In the rows, 128 means zero.
The rows below come in pairs that one turn or mirror swaps. Which row does each named row swap with?
The rows were stretched afterwards, more along some directions than others.
duto: [161  98 111 162 114 101  89  81 110  72 112 112 122 155 136 121 171 105
 132 122 166 138 107 118 158 110 129 157 143]
pego: [141 117 122 113 109 152 101  89 106 105  91 129 143 144 123 172 133 149
 145 136 124 160 117 101 110 132 131 159 129]
Vudob: [162 133 130 150 130 140 114 102 106 106  95 150 126 109 145 141 154 149
 102 163 143 147 124  98 135 137 132 164 145]
Fupip: [152 116 119 136 135 122  95  82  92  96 112 113 147 145 127 144 149 106
 129 129 149 140 126 110 147 107 114 156 143]
gatom: [146 125 120 121 120 150 112  88 139 126  93 136 132 127 139 153 123 167
 119 139 114 159 132  96 103 130 128 175 124]
zibof: [150 126  99 148 120 137 107 101 124 125 130 128 135 127 165 157 131 100
 120  76 117 151 126  99 144 112 115 160 128]
Kavib: [153 117 127 143 122 110 111  92 126 110 105 127 135 135 139 119 144 128
 124 125 167 117 119 107 153  78 131 159 152]
rorom: [137 137 115 149 116 124  94  74 133 113 104 148  99 118 136 123 152 121
 139 110 137 176 113 151 115 140 141 150 129]
Lis: [151 114 110 162 114 117 105  65 122 108 103 137 103 136 135 138 146 113
 156  85 126 158 102 135 148 122 130 161 160]
vafen: [143 132 119 132 106 122 102  75 118 107  98 117 133 141 150 150 141 135
 114  64  97 171 125  91 102 131 109 149 127]
rupi: [142 114 107 138 108 106 105  87 124  66  96 100 143 157 157 116 178 152
 104 112 144 145 121 128 133 115 144 181 144]
kipa: [148 130 114 130 103 148 120  99 109 109 104 118 150 155 157 158 140 155
 141 120 122 122 107 100  97  98 100 159 146]
Guz: [121 125  97 131  62 149  94 107 100 120 122 131 145 137 118 148 127 119
 172 103 153 138 119 106 115  87 107 132 138]
Sibu: [170 140 102 145  97 135 113  85 116 133 116 145 126 123 139 156 139 131
 119  99 111 177 132 105 145 115 124 164 101]
fik: [153 127 114 133  95 153 100 105 107 105 114 141 140 125 136 139 145 156
 148 180 125 164 114 133 111 134 119 159 154]
nizaf: [154 118 117 163 108 128 124 102 125 110 107 149 111 107 119 115 135 130
 115 139 173 148 125 132 147 120 136 152 142]
pavim: [135 126 104 110 112 136  96  76 104 107 103 114 144 136 125 155 156 125
 154 122 117 175 137 122 131 106 115 155 124]
gipe: [161 119 116 155 116 142 124  89  88  99 110 133 125 139 124 166 143 103
 139 112 143 133 117 115 130 135 114 148 154]
pebup: [149 123 101 120 125 143 113  92 114 118 103 136 129 129 137 166 134 137
 147 168 131 155 131 122 114 131 135 168 122]
gil: [142 141 141 125 128 170 100 108  91 143 128 158 151 100 132 148 136 122
 114 167 146 121 127  90 125 122 105 128 142]
Diba: [159 117 126 140 109 106 105  78 127 103 102 129 124 145 129 142 133 128
 142 112 141 173 120 132 135  85 126 140 133]
Rugo: [156 114 114 146 117 172  83  77  94 101  89 138 133 135 132 161 163 131
 156 119 128 177 104 108 112 150 116 172 149]
Mot: [137 135 113 154 106 144  89  81 122 156 102 178 111 110 122 143 113 162
 150 107 129 182 120 114  79 131 125 133 124]
belav: [148 118 119 138 110 108  88  74 128 106 121 129 139 130 150 128 176 138
 126 145 130 179 114 134 140 105 112 166 120]
pap: [149 134 134 103 138 147  92  64 131 155 106 153 135 125  97 135 141 171
 135 159 142 169 111 124  86 108 122 166 121]
Kozi: [123 142 105 118  85 103 149 107 125 113 108 135 126 125 110 150 127 141
 153 125 146 132 124 116 130 117 148 145 109]
dufi: [167 154 130 144 121 142 116  68 115 121 104 168 128 116 142 171 137 133
 128 111 109 172 112 119 121 123 110 145 134]
bav: [172 118 114 181 106 144  83  67 120  81  96 165 141 129 135 130 167 121
 167  96 152 171  89 124 127 145 123 170 146]
gupo: [173 130 149 140 143 145 107  73 105 130 103 148 147 129 133 147 147 133
 102 144 127 168 123 121 140 134 135 168 144]
ked: [125 133 122 114  67 157 104 115  95 145 114 137 136 123 120 131 124 139
 160 138 157 138 126 110  98  85 104 130 131]
meke: [122 135 104  87 129 168  87 105 101 130 111 130 163 107 122 137 155 166
 141 168 148 172 127 129 114 120 141 168 125]
riba: [162 112 125 159 144 136  89  61 119 106  97 151 163 122 141 130 162 114
 139 118 153 141 111 132 135 130 136 167 162]
kob: [134 118  93 130 109 115  95  44 144  99  90 136 109 151 108 139 149 154
 180  99 139 171  96 139 106 117 127 171 141]
mege: [127 145 121  93 135 155 101  82 115  95 119 111 161 124 140 131 164 150
 106 142 130 160 128 123 135 102 101 183 144]
ramad: [144 121 100 148 127 148  71  72  94  98  99 146 136 136 130 158 178 133
 160 103 133 193  97 113 119 148 119 175 149]
godas: [146 133  88 140  96 127 106  85 105 101 101 120 113 118 143 126 165 132
 130  79 138 167 118 133 137 127 149 172 114]
dimam: [142 139 109 116 103 163 130 101 113 124 100 133 127 113 135 136 122 165
 128 141 144 142 131 115 111 132 137 166 135]
Kolu: [140 141 144 142 136 148 105  95  89 134  98 157 135 111 133 138 123 147
 109 165 146 137 132 110 113 116 123 132 151]
Guma: [129 144 119 125  86 120 125  84 101  84 119 109 139 144 129 132 155 116
 128 123 134 140 123 142 140  92  99 144 154]
bepek: [143 148 110 102 106 116 135  66 145 140 106 148 117 145 106 154 114 174
 137 130 134 146 116 110 105  94 118 163 115]
vam: [175 139 137 124 132 148 132 104 136 107 115 125 152 129 148 136 158 146
 115 122 125 146 105 108 135 133 118 188 134]
bimep: [139 147  75 113  87 120 119  77 124  85 111 108 114 129 132 151 162 148
 135  84 123 177 108 130 132 119 130 180 120]
fir: [115 106 105 143  93 143  58  87 103 114 109 138 139 132 118 114 153 134
 173 120 169 168 111 131 101  97 115 137 152]
Kufe: [124 131 118 115 121 147  92  94 112 113 119 141 134 114 115 149 147 123
 127 134 157 146 122 114 137 126 132 151 148]
Mosu: [127 138 116 119 122 141  81  84 142 133 120 159 153 124 132 129 144 150
 149 167 144 169 109 146 102 118 133 154 128]
litof: [144 139 107 127  70 142 120  92 114  84 116 111 133 152 142 154 139 125
 140  76 120 131 106 106 123 100  95 156 136]
dira: [145 123 120 131  98 151 113 103 117 121  92 141 127 117 114 134 120 154
 151 108 150 160 118 107 102 133 140 143 130]
tov: [151 120 132 129 149 163  99  83 125 146  89 158 129 117 124 143 135 159
 112 169 157 137 126 122 105 117 152 169 147]
Lorag: [155 135 115 137  96 117 116  72 110 104  92 129 121 123 148 134 146 144
 101 117 128 158 138 119 133 125 151 174 104]
rudul: [136 123  75 141  94 119 108  77 119  73 102 109 138 148 149 135 154 140
 148  79 139 151 111 124 131 126 139 177 144]
fito: [135 131 145 108 122 130 126  80 111 134 103 134 134 144 134 139 136 148
 144 149 129 119 116 133  85  94 106 125 141]
pubiz: [144  98 106 157 117 114  93  88 114 119  85 145 109 140 132 158 143 128
 149  96 153 151 112  96 119 120 151 149 126]
putub: [142 138  86 141  89 127 118  67 132  88 102 144 135 142 120 145 145 147
 176  73 143 146  85 122 115 120 123 166 139]
Peti: [161 141 134 145 130 152 120  92  93 132 114 145 136 114 141 155 131 115
  97 129 125 136 126  88 143 124  99 153 129]
zikaz: [139 119 118 147 120 112 102  86 127 101 115 130 137 149 156 146 142 132
 132 115 133 139 117 103 124  98  97 143 154]
Kigep: [169 113 115 169 136 132  74  78 119 106 101 145 119 137 136 122 152 146
 137 127 174 149  94 125 125  98 129 166 154]
fad: [132 121  96 148 111 118  83  46 134 102  95 141 116 151 124 131 150 151
 183  88 135 174  95 142  91 108 108 158 148]
kis: [159 121 123 168 141 108  99  65 114  85  99 127 121 154 142 119 156 129
 119 108 156 141 104 130 147  95 120 165 165]
Sagid: [142 109 109 168 136 116  59  75 123  94 106 138 121 125 157 126 173 117
 128  96 138 197 125 145 128 128 136 153 146]
Reg: [117 123 127 151 131 155  74  93  87 129  88 154 124 101 133 145 135 133
 140 131 150 149 120 107 100 121 123 119 153]
Kovi: [134 130 115 133  75 146  90 118  95  97 125 131 155 130 133 117 160 134
 130 152 129 148 126 108 124 133 116 137 129]
Gid: [135 121 107 143 126 128 118 106 104 132 103 134 106 135 119 167 116 139
 138  94 145 146 128  95 119 111 141 139 140]
Ripep: [137 131 121 114 109 169  97 126 110 129 123 138 151 126 139 148 140 147
 138 145 152 127 116  94  96  93  95 143 146]
zot: [122 103 103 155 107 123  82  90 123  89 100 109 140 143 155 128 159 119
 114  86 143 141 120 118 123  96 130 152 155]
feto: [147 133 125  90 116 162 102  91 113 146  96 121 150 107 140 153 136 160
 121 129 116 173 131 107 105 126 143 165 114]
dof: [153 127 107 159 139  99 106  96 122 128 134 155 111 140 123 148 136 140
 116  90 141 170 111 119 130 118 140 135 131]
tete: [127 146 132 104 119 145 136 100 122 142 103 145 133 115 128 131 129 170
 100 157 152 119 139 116 118 104 141 158 134]
ran: [141 130 117 132  89 111 111  92 130 123 118 142 136 128 140 146 130 135
 124 167 131 155 140 134 120  88 117 138 120]
belut: [148 108 128 141 115 149 112 106 102 127 126 128 166 144 135 157 127 105
 132 116 145 122 118  98 133  98 102 139 152]
soti: [143 128 112 157 115 165  70  67  97 128  98 174 120 111 122 135 159 143
 159 123 149 176 103 127  95 141 120 155 148]
feg: [170 129 128 159 115 114 125  85 125 131 102 160  97 131 142 149 119 146
 122 137 143 135 129 105 117 117 128 144 131]
muneb: [158 113 129 130  79 141  99  91 120  78  98 110 147 144 162 123 170 136
 116 150 138 135 107 120 120 122 118 174 135]
fiz: [116 131  97 107 115 137  79  92 124 115 108 146 160 124 125 142 158 152
 152 150 153 177 115 138 124  98 147 161 120]
duno: [141 137 113 140  80 151  94  93 125 138 108 154 131 113 137 142 123 154
 137  97 115 170 119 102  85 134 118 139 122]
sek: [153 117 110 160 132 111  87  69 119  87  91 150 115 132 135 131 174 162
 137 136 146 177 101 134 110 133 142 158 142]
Soz: [152 149 136 126 128 140  97  83 103 139 127 153 117  90 129 139 157 129
 122 148 135 171 138 132 125 129 117 144 126]
nivi: [144 122 114 132 120 121 105  62 122 106 109 142 120 150 102 120 162 126
 159 131 152 136 105 131 153 114 133 167 140]
Gagil: [127 125 120 141  86 148 102  98 117 117 106 165 134 111  99 125 126 127
 180 135 178 148 115 125 118 107 119 129 141]
lazi: [157 135 124 135 114 151  96  91 112 114  91 138 113 108 146 125 161 132
 120 113 139 176 125 137 122 127 146 162 120]
mit: [140 135 123 131 112 139 102  77 137 151 104 177 123 112 137 133 132 161
 139 180 150 153 126 148 103  98 130 151 122]
Kof: [139 133 138 136 128 130 103  92 128 159 117 161 120 108 125 118 122 146
 129 116 163 132 121 118 113  78 127 123 141]
tiso: [118 134 114 141 112 121  84  64 117 127 110 135 125 121 124 142 152 120
 126  55 111 177 112 107 103 118 108 137 124]
fov: [138 131  89 141  87 109 119  68 146  93 103 121 120 150 145 148 135 138
 139  72 117 139 118 109 120 105 119 173 127]
Dugu: [177 121 141 160 170 128  94  52 135 129 103 151 117 122 154 154 157 107
 102 100 111 183 124 126 148 128 121 171 146]

ked swaps with ramad
muneb swaps with Kufe
dira swaps with putub
gatom swaps with fov
Rugo swaps with Guz
Kolu swaps with kis
pubiz swaps with Ripep
Kovi swaps with nivi
rorom swaps with Mosu
soti swaps with fir

